In the data rows, the value 128 means zero.
Here is a table of points, one per row:
[133 140 140 100 125 121  95 115 130 105 171 121 114 111 143 150  91 121
 165  84 121 157 108 133 135 103 154 137 125 118 161 118]
[103 149 138 116 133 128 152 155 120 151 154 121 166 123 128 148 175 114
 126  90 119  94 110  73 153 169 184 172  83  95 152 103]
[184 140 127 116  89 137 137  88  97 174 166 123 119 112 139 107 132 130
 111 152 115 123 122 136 106 133 121 121 131 129 115 145]
[139 130 147 164 176 150 123 147 118 109  99 149 125 158 105 125 130 105
 135 139 103 160 144 114 188 110 129 142 100 151 114 108]
[ 95 129 124 134 159 133 120 144 125 124 139 113 168 100 134 140 136 126
 142 142 159 122 168 176 121  95 129 163 141 107 138 140]
[123  98 159 144 114 111 128 116  91 165 112 160 141 128 131 159 117 163
  90 179 211  90 112 161 125 136 144 144 157 129 136 154]
[148 144 125 129 144 157 133 140 115 152  96 136 152 125 122 110 127 138
 117 152  92 129 164 176 157 136 124  74 146 100 105 129]
[139 120 143 131 145 118 118 122 163 155  69 166 151 158 119 130 171 180
 157 156  92 107 116 149 162 125 121 112 147 109 134 173]
[100 131 133 121 151 157 137  87 101 151 121 119 121 125 114  98 130 159
 135 133 132 137 124 116 118 110  99 132 142 149 123 109]
[113 103 134 118 126 121 124 153 147 162 129 156 103 117 141 127 118 132
 170 136 169 108 146 137 182 101 140 149 125 148 130 157]
[113 113 131  96  76  74 118 130 129 103 119 101 122 131 145 106  90 149
  88 140 104 137 149  90 111 127 117 113 104 101 119 152]
[109 149 108 116 151  83 147 125  98 151 147 134 156 172 168 157 137 118
 121  76 104  96 150 134 142 113 119  82 137 138 131 166]
[124  66 131 129 143 139 151 124 114 182 134 168 124 157 118 101 131 140
 120  72 168 160 116 130 139 142  91 145 110 146 124 158]
[106 135 113 104  57 148 104 105 144 144 139 132 119 107 139 173 134 125
 146 116 134 124 139 138 134 111 137 169 119  85 115  99]
[143 133 142 184  94 133 147 111 133 165 112 124 135 101 134 113 124  95
 111 165 169 146 135 122 141 137 102 100 128 145 112 106]
[116 147 106 161 103 118 122 134  84  64 177 144 132 120 142  87 168 139
 124 118 138  94 110 113 168 153 139 142 145 125  88 130]
[168 134 134 105 142 121 150 151  97 137 174 147 148  91 131 162 117 144
 118 127 115 154 130 153 113 142  97 162 144 139 129 184]
[137 143 147 110 115 115 129 127 130 132 103 139 112 143 176  88 178 155
 125  73 110 187 141 126 151 131 197  96 131  96 127 118]
[118 127 119 123 134 130  93 115 126 174  96 167 120 121 146 112 137 127
 122 156 111 109 107 107 135 108 128 143 160 191  80 112]
[166 152 166 140 157 114 131 164 125 106 120 142 137 115 107 136 118 116
 127  98 135  51 110 117 134 132 151 130 144  63 110  90]
[138 147 133 157 127 150 106 133 117 101 152 130 108 120 147 117 111 147
 134  87 183  97 126 148  82 156 114 132 127 111 114 123]
[120 121 126 137 163 120 106 152 147 119 135 113 153  86 142 140 102 133
 167 138 127 149 121 156 129 143 132 148 127 134 103 108]
[122 125 126 141 125 118 123 118 167 116 151 105 125 120 106  78 142  64
  96 154 149 162 132 121 122 136 105 118 140  91 136 124]
[133 136  86 124 156 121 111 132 118 131 102 167 115 132 123 121 168 116
  97 167 158  55  96 150 121 137 123 110 132 172 162 147]
[ 97 183  99 146 130 136 142 111 146 150 161 135 137 121 148  57 140 156
 147 131 122 113 148 145 133 117 130 100 111 151 124 106]
[131 120 161  99 134 122  87 111 141 112 119 141 116 127 148 139 144 140
  68 111 104 121 129 130 104 165 122  86  79 142 116 130]
[118 169 116 150 128 141 139 142 127 138 125  86 114  88 122 144 133 122
 160 151 125 141 109 140 137 114 102 137 131 144 146 115]
[107  85 147 144 132 154 132 138 112 165 123 131 145 118 100 141 152 134
 106 186  76 109 137 157  61 154 134 133 155 103 127 143]
[131 113 136 157 167 165 132 130 103 141 103  93 114 115 161 153 132 104
 113  97 136 130 152 145 153 113 121  92 193 120 130 106]
[107 142 139 125 123 121 144 151 141 113  95 177 117 161 129 156 114 134
 152 102  91 111 139 126  90 178  69 135 115 103 143 122]
[132 117 119 112 101 101 115 132 133 137 115 146 121 127 109 144 128 118
 138  81  88 104 165 121 126 142 125  99 143 164 137 152]
[107 117 136 131 149  86 160 155 139 131 177 124 127 164 152 169 122 145
 163 176 123 132 140 134  72 121 137  67 102 136 134 147]
[125 116 136  98  94 113 146 135 150 122 114 133 157 170 133 131  87 131
 155 144 117 141 104 169  82 100 159 115 120 170 104 140]
[109 137 106  91 105 119 159 113 152 136  89 156 143 112 115 155 126 158
  91  88 135 148 156 101  94 179 109 104 130 134 111 135]
[161 128 131 115  83 136 119 111 160 123  76  83 124 151 125 125 158 122
 149 140 149 126 145 131 137 211 145 176 128 187 138 100]
[128 159 139 140 123 136 121  98  69 119 153 146 142 121 151 130 172 132
 138 160 111 134 101 159 136 164 127 124 129 112 152 109]
[ 94  83 119 158 136 127 148  95 129 114 164 132 105 108  80 146 149 143
 145 120 141 175 108  83  90 116 133 100 136 147 140 107]
[132 106 128 130 142  73 135 145  94 114 133 133  93  83 126  75  93 138
 127 121 116 152 151 113 126 117 161 143 175  76 149 105]
[140 106  88 117 125 156 124 119 137 109  78 137 126 152 126 100 109 134
 137 176 110 145 129 126 118 116 128 139 129 100 178 129]
[165  94 125 123 162 163 182  76 129 113 105  89 103 140 153 120 142 116
 163 123 137 124 117 113 144 162 118 104 136 140 120 129]
[108 125 146  86 126 130 141 137 177 142 171 111 116 112 159 137 120  92
 114 120 167 114 135 120  91 109 150 132 155 125 141 145]
[109 149 137 151 121 200 113 131 118 103  99 101 127  91 115 133 138 145
 157 164 122 127 161  74  85  95 137  88 134 141 117 192]
[125 124  98 126 182 153  95 139 122 141 106 109  83 163 131 115 104 123
 121 150 134 109 151 124 111 115 157 132 135 128 117 110]
[ 92 135 116 173 153 102 147 140 102 103 112  91 138 135 124 156 107  89
 139  91 148 141 153 110 120 117 148 163 144 147  83 149]
[132  97 120 122 145 119  96  91  84 123 121 198 131 137 112 156 129 152
 116 134 144 126 132  71 148 140  93 107 143 138 134 127]
[126 124 120 143 134  97 148 107 158 125  81 145 162 112 161 139 119 109
 133 131 182 136 130 140 117  47 100 136 119  97 110  75]
[175 114 134  78 131 108  89 156 123 115 175  83 144 135 152 100 166 133
 103 134 135 144 133  95 109 156  93 143 126 139 142 169]
[153  70 134 183 112 136 120  94 102 105 113 111 150  93 135 129 161 154
 130 109 104 156 153 184 116 104 146 180 128 150 122  86]
[141 128 129 134  97 132 156 140 123 142 144 127 149 152 134 138  79 102
  79  97  79 152  67 143 141 127 105  98 126 169 164 141]
[148 145 148 196 148  93 112  99 171 114  93 123 111  91 132 120 102 122
 151 121 142 147  87 132 137 145 165 123 136 101 127 179]
[ 93 122 138 101  74 144 152 177 130 108 136 142  94 142 103  91 122 123
 110 127 108 116  86 139 206 145 117 147 146 135  75 110]
[134 129 144  80 117 179  97 132 103 101 111 174 131 116 103 124 128 107
 162 142 167 145 151  97 171 104 164 103 130 128 116 134]
[137 139 111 131 102  88 109 107 123 121 126  93 149 164 135 170  85 131
 144 146 117 149 107 112 107 129 157 139  96 160 115 144]
[119  90 160 134 147 132 150 146 113 163 131 153 138 138 121  87 109 108
 115 192 129 148 107 106 120 140 124 122 100 109 107 121]
[115 148 118 133 139 149  86 157 170 156 127 136 127 101 121 149 168 114
 136 151 160 149 134 100 127 126 114 142 138 113 128 133]
[ 97 154 111  73 144 117 153 111  99 110  67 124 151 115 105 112 142 114
 131 100 144 164 106 119 129 126 111 141 128 102 130 113]
[134 194 142  85  98  82 120 134 142 110 133 131  91 110 125 160  85 136
 123 133 102 145 177 173 111 140 106 137 130 179 100 116]
[160 167 125 117 147 114 145 146 123 141 135 106 169 143  94 158 102 175
  86 139  75  95  79  84 121 142 115 114 121 152 105 126]
[149 146 110 131 119 136 122 151 118 109 153 193 132 146 146 153 116 126
  96 126 117 154 145 133 127 138  71 117  70 138 143 167]
[184 122 103  73 124 129 136 153 122 128 136 127 110 127 136 149 130  92
 133 131 136 139  99 121 109 118 119 121  98 112 103  88]
[129 128 137 183 137 144  95  95 155 103 159 131 125 164 103  78 123  82
 108 106 123 117 188 152 110 126 141 162 126 104 148 122]
[141 151 125 137 104 123 161 108 150 109 148 109 150 165 142  97 143 125
 107 171 164 133 144 105 128 149 148 142 140 113 136 142]
[138 123 134 166 107 117 111 148 136 141 161 112 120 123 107 108 150 150
 126 116 140 113 137  80 168 134 130 110  65 118  92 121]
[137 125 116 105 135 176 137 139  80 147 136 126 141 147 167 145 113 162
  78 125 129 145 109 142 164 166 194 149 123  98  94 143]
[134 120 136 138 101 123 159 133 104 146  43 102 134 111 157 111 161 117
 133 128  98 100 127 102 127 133 101 130 116 148 157 155]
[121 154 161 137 146 128 159 127 149 113 168 160  98 124 124 113 118 119
 128 103 128 141 135 126  88  94 176 157 159 159 164 123]
[111 126 142 135 116 149 116 106 132 138 120 120 101 149 143 173 119 183
 122 181 163 131  96 146 119 145 122 154 121  73 118 130]
[107  95 125 127 120 120  96 100 129 131 110 153 154 119 106 102  62 113
 131 167 120  87 175 124 148 202 166  91  97 167 156 103]
[145  92 154 121 101 152  97 138 145 107 137 117 136 113 194  96 142 131
 130 106 100 111 122  95 114  67 103 158 114 140 128 105]
[133 125  80 157 149 111  99  86 135 166 152 101  96 129 119 154 163  91
 139 129 110 102 131 144 153 112 132 125 104  99 101 140]
[ 84 140  82 137 147 136 105 121 172 102 122 125 137 112  95  96  96 137
 127  82 123 130  74 175  97 105 103 132 126 123 114 161]
[143 169 108 152 142 128 152 158 135 138  62 129 112 109 149  92 115 110
 159 149 143 147 101  98 134 110 159 160 113  94 124 132]
[152 147 111 130 105 144 159 157 132 115 165 188 173 156 110 134 109 155
 142 113 120 133 165 133 115 135 101 124 144 172 133  89]
[121 169 144 132 166  92 146 149 158 107 123  66 117 151 114 132 104 177
 109 115 155 121 164 114 132  77 110 144 116 137 160  99]
[147 144 125 118 123  95  96 202 138 140 169 119 134 152 112 128 123 154
 128  92 145 150 102 154  68 130 118  74 130 137 155 102]
These points spread out most along one direction. Take the direction at right angles to it along which they spread out most. Then take the direction at right angles to both along which they spread out most. Go by this last direction. Where along it does each point below lie, from 0 to 99? The average is 50, and the first point in the table lies past the average. One standard deviation of the points above along it is 16.
[112 119 127  78 165 104 154  94 155  97 174 108 146 117 122 107 100 112
 165 110 118 124 127 145 132 140 111 137 112 103 123 164] 53
[104 137 133 123 132 121 134 116 122 138 155 115 106 197  93 115 140  86
 154 115 130 127 124 143  89  77  95 177 163 102 122 156] 38
[135 152 155 125 131 130 103  96  98 145 128 105 137 114 109 124 100  99
 143 114 134 133 104 131 149 122 134 107 124 133 181 121] 52
[136 110 115 132 140 159 155 156 131 128 125 131 121 106 153 150 130 110
 110 139 159 135 113 159 122 139 158 140  82 132 127 120] 50
[150 115 118 115  92 136 159 138 108 100  84 110  94 122  51 123 197 165
 110 107 150  97 130 171 159  91 170 128  76 126 147 130] 65
[106 111 114 111  81 113 127 157 130  83 134 108 171 141 137 176 164 108
 129 127  98 132 122 141 145 124 106  93 138 141 145 116] 55
[144 115 145 123 143 130  66 144 150 151 129  79 147 143  89 121 143 109
 131  72 137 144 117 120 121 113 133 120 176 142 133 119] 54
[ 98 120 145 109  98 153 131 147 114 119 154 120 108 109 113 150 136 118
 118 103 137  87 121 137 180 123 120 125 115 122 150 138] 71
[106 131 146 130 194 105 145  89 164  76 146 148  91 123 127 158 146 100
 100 171  82 140 100 117 137 123 125 139 149 159 125 121] 41
[149  92 116 141 126 170 132  74 148 151 146 114 142 103 110 133 109 126
 127 142 102  93 145 112 176  97 107 126 154  71 125 107] 51
[147  82 114 158 106 150 151 154 149 128 128 129 123 144 151 127 125 136
 139 125 119 114 128 100 148 167 139 107 166 128 140 135] 59
[103 134 122 131 127 118 115 104  99 145 141 114  71 140 121 152 107 154
 168 134  97 140 136 123 137 115 121 146 128 127 153  88] 46
